Rotation paths and how fast each direction turns (degrees a step):
Each turn is a multiple of 5 degrees from 10 to 175, or 0.
Each row of a path follows its step; steps can be skipped.

step 6: +0.97 +4.67 -2.14 -1.26 +0.82 -1.53 -0.37 -2.16 -0.35 -0.22 +0.57 +1.51
 -1.14 -0.63 +4.43 +1.18 -0.79 +0.68 +1.17 +0.40 -1.81 +0.29 -0.27 -3.16
 -1.24 +1.82 -0.88 -1.48 -1.57 +1.18 +1.59 +1.63 -1.71 -0.79 -1.51 +1.53
 +0.66 +0.77 +0.05 +0.75 -1.12 +2.81 -1.00 +1.12 -0.95 -0.47 +1.85 -0.54
 +0.98 -2.47 +1.71
step 12: +0.33 +0.20 -1.75 -0.88 +3.01 -3.49 -0.22 -1.48 +1.11 -0.62 +1.67 -0.12
 -0.97 +0.13 +2.03 +2.12 -0.81 +1.78 +1.72 +0.45 -2.20 +0.73 +1.29 -4.52
 -1.19 +1.08 -3.02 -2.59 -0.97 -1.78 +0.00 -0.81 -0.63 -1.35 -0.20 +0.28
 +1.48 +1.65 +0.63 -0.33 +0.52 -0.60 -1.64 -1.62 +1.70 -0.04 +0.24 +1.12
 +2.55 +2.69 +0.78
step 16: -1.58 -0.09 -0.38 -0.40 +1.81 -1.23 -2.70 +0.68 +2.11 -3.00 +2.85 +1.99
 -1.47 +0.31 -0.64 -1.47 -2.07 -0.57 +1.59 +1.17 -1.54 +2.15 +1.24 -1.10
 -0.01 +1.58 -3.61 -3.17 +0.88 -0.31 +0.40 +0.84 -2.53 -1.74 +2.13 -0.43
 -1.59 +0.70 +0.82 -0.59 +0.63 +1.98 -0.01 +0.66 +1.82 +1.21 +0.11 -0.67
 +1.99 -1.95 +1.89
step 18: +3.55 -1.33 +0.51 -1.12 +1.68 -0.48 +1.83 -1.51 -0.28 -1.92 +0.77 +1.70
 -2.05 -1.38 +2.92 +1.35 -2.29 +0.82 -1.00 +2.54 -3.26 -0.95 -1.14 -3.71
 -1.47 +0.37 +1.98 -0.26 -0.31 -2.43 +0.19 -0.02 -0.53 +0.72 -0.85 +0.37
 +0.73 -0.78 +0.70 +2.56 +0.01 +0.67 -0.42 -1.52 +2.74 -0.76 +1.09 -0.31
 +2.62 -0.92 -0.62
step 21: -0.65 +0.47 +2.65 -1.69 +0.48 -2.83 -0.60 -1.07 -0.15 -4.03 +2.13 +2.37
 -1.79 +0.54 -0.67 -1.17 -1.35 -0.75 -0.87 +2.11 -1.53 +2.91 -1.90 +0.76
 +0.64 +1.26 -1.01 -2.66 +0.52 -0.47 -0.23 -1.05 -0.90 -0.11 -0.72 +3.11
 -1.62 -0.92 -1.64 -0.92 -0.69 +2.07 -0.45 -2.01 +1.30 +0.81 +0.74 -1.06
 +1.13 -2.56 +2.27
step 28: +0.88 +0.92 -1.21 +0.04 +1.14 -0.36 +0.21 -0.09 +2.25 -2.53 +3.11 +0.86
 -2.02 -2.45 +2.13 -1.57 -1.64 -0.12 +0.28 -0.98 +1.06 +3.03 -1.86 -0.67
 +0.10 -0.05 -0.89 -1.23 +0.42 -1.11 +1.77 -0.01 -0.22 -2.44 -0.19 +0.30
 -0.10 -1.04 +1.43 +0.41 +2.33 -1.11 -3.93 -0.46 +0.42 -2.21 +1.20 +1.84
 +4.01 +1.28 +1.50
step 29: +0.46 -1.49 -0.73 -0.45 +2.52 -0.03 +0.33 -3.61 -0.29 -2.43 +0.66 -0.55
 -2.29 -1.79 +3.88 -1.01 -0.42 -0.16 -2.39 -0.83 +0.04 -1.31 -1.88 -2.15
 +0.74 -0.25 -0.33 -2.99 -0.81 +0.09 -1.82 +2.30 +0.18 +0.17 -1.32 +1.69
 -0.94 +0.88 +1.95 +0.51 +0.48 +2.75 -2.22 -1.30 +0.92 +0.27 +2.76 -1.55
 +1.70 -1.47 -0.49
Directions:
+0.23 +0.56 +0.60 -1.05 +0.52 +0.18 +0.38 -0.38 +0.18 +0.25 +0.31 +0.50
 +0.25 -0.53 -0.09 +0.04 +0.87 +0.05 -0.60 +1.21 +0.42 +0.93 +0.05 -0.49
 -0.11 -0.21 +0.36 +0.16 -0.31 +0.09 -0.37 -0.42 +0.57 +0.53 -0.14 -0.29
 -0.19 +0.55 -0.71 -0.34 +0.47 -0.48 +0.01 +0.10 +0.02 +0.72 -0.30 -0.16
 -0.13 +0.08 -0.44
115
-0.92 -0.52 +0.90 -0.02 +0.10 +0.48 -0.44 +0.41 -0.12 -0.36 -0.30 +0.51
 +0.27 +0.25 -0.50 -0.30 -0.02 -0.41 -0.61 -0.19 -0.58 -0.54 -0.70 -0.09
 -0.27 +0.02 -0.22 -0.13 -0.67 +1.22 +0.42 -0.05 -0.29 +0.60 -0.59 -0.67
 +0.06 -0.31 -0.46 -0.25 -0.25 -0.59 +0.56 -0.63 +0.00 -0.01 +0.01 +0.60
 -0.18 +0.22 +0.19
65
-0.42 -0.12 -0.07 +1.00 +0.22 +0.75 +0.62 +0.67 -0.08 +0.54 -0.34 +0.73
 +0.63 +0.76 +0.49 +0.45 +0.06 +0.58 -0.31 +0.60 +0.22 +0.34 +0.70 -0.20
 -1.10 -0.30 -0.10 -0.51 +0.84 +0.32 -0.04 -0.18 +0.01 -0.27 -0.16 -0.14
 -0.44 -0.29 -0.11 +0.27 +0.49 -0.12 -0.14 +0.43 +0.16 -0.50 +0.42 -0.12
 +0.12 +0.16 +0.57
90
-0.14 -0.14 +0.28 -0.60 +0.23 +0.52 +0.79 -0.81 +0.52 -0.51 -0.32 +0.64
 -0.15 +0.16 -0.45 -0.50 -0.49 +0.06 +0.20 +0.20 -0.28 +0.15 -0.41 +0.68
 -0.23 -0.26 +0.07 -0.40 +0.49 +0.09 +0.74 +1.01 -0.73 +0.27 +0.12 +0.10
 -0.46 +0.15 -0.05 +1.00 +0.17 +0.55 -0.20 +0.27 +0.10 +0.03 -0.48 -0.55
 -0.42 -0.79 -0.46
140
+0.33 +0.16 -0.08 -0.17 +0.31 +0.20 +0.87 -0.02 -0.49 -1.12 -0.62 +0.01
 -0.46 -0.50 +0.56 -0.25 -0.08 +0.06 +0.72 -0.14 -0.38 +0.23 +0.32 +0.09
 -0.44 -0.43 -0.91 +0.18 +0.33 +0.26 +0.04 -0.48 +0.04 -0.05 +0.04 +0.30
 +0.36 +0.22 +0.62 -0.67 +0.19 -1.37 +0.81 -0.13 -0.26 -0.46 +0.09 -0.01
 -0.03 -0.39 -0.50
70
+0.73 +0.16 +0.07 +0.11 +0.00 +0.85 -0.10 +0.02 +0.77 +0.34 +0.14 -0.38
 +0.22 +0.21 +0.96 -0.64 +0.66 -0.35 -0.04 +0.22 +0.77 -0.02 -0.36 +0.59
 +0.69 +0.38 -0.43 +0.09 +0.50 +0.43 +0.31 +0.17 -0.47 -0.12 -0.35 -0.06
 -0.05 +1.05 +0.17 -0.03 -0.41 -0.01 +0.51 +0.18 +0.87 -0.51 -0.31 +0.86
 +0.27 +0.27 +0.20
125
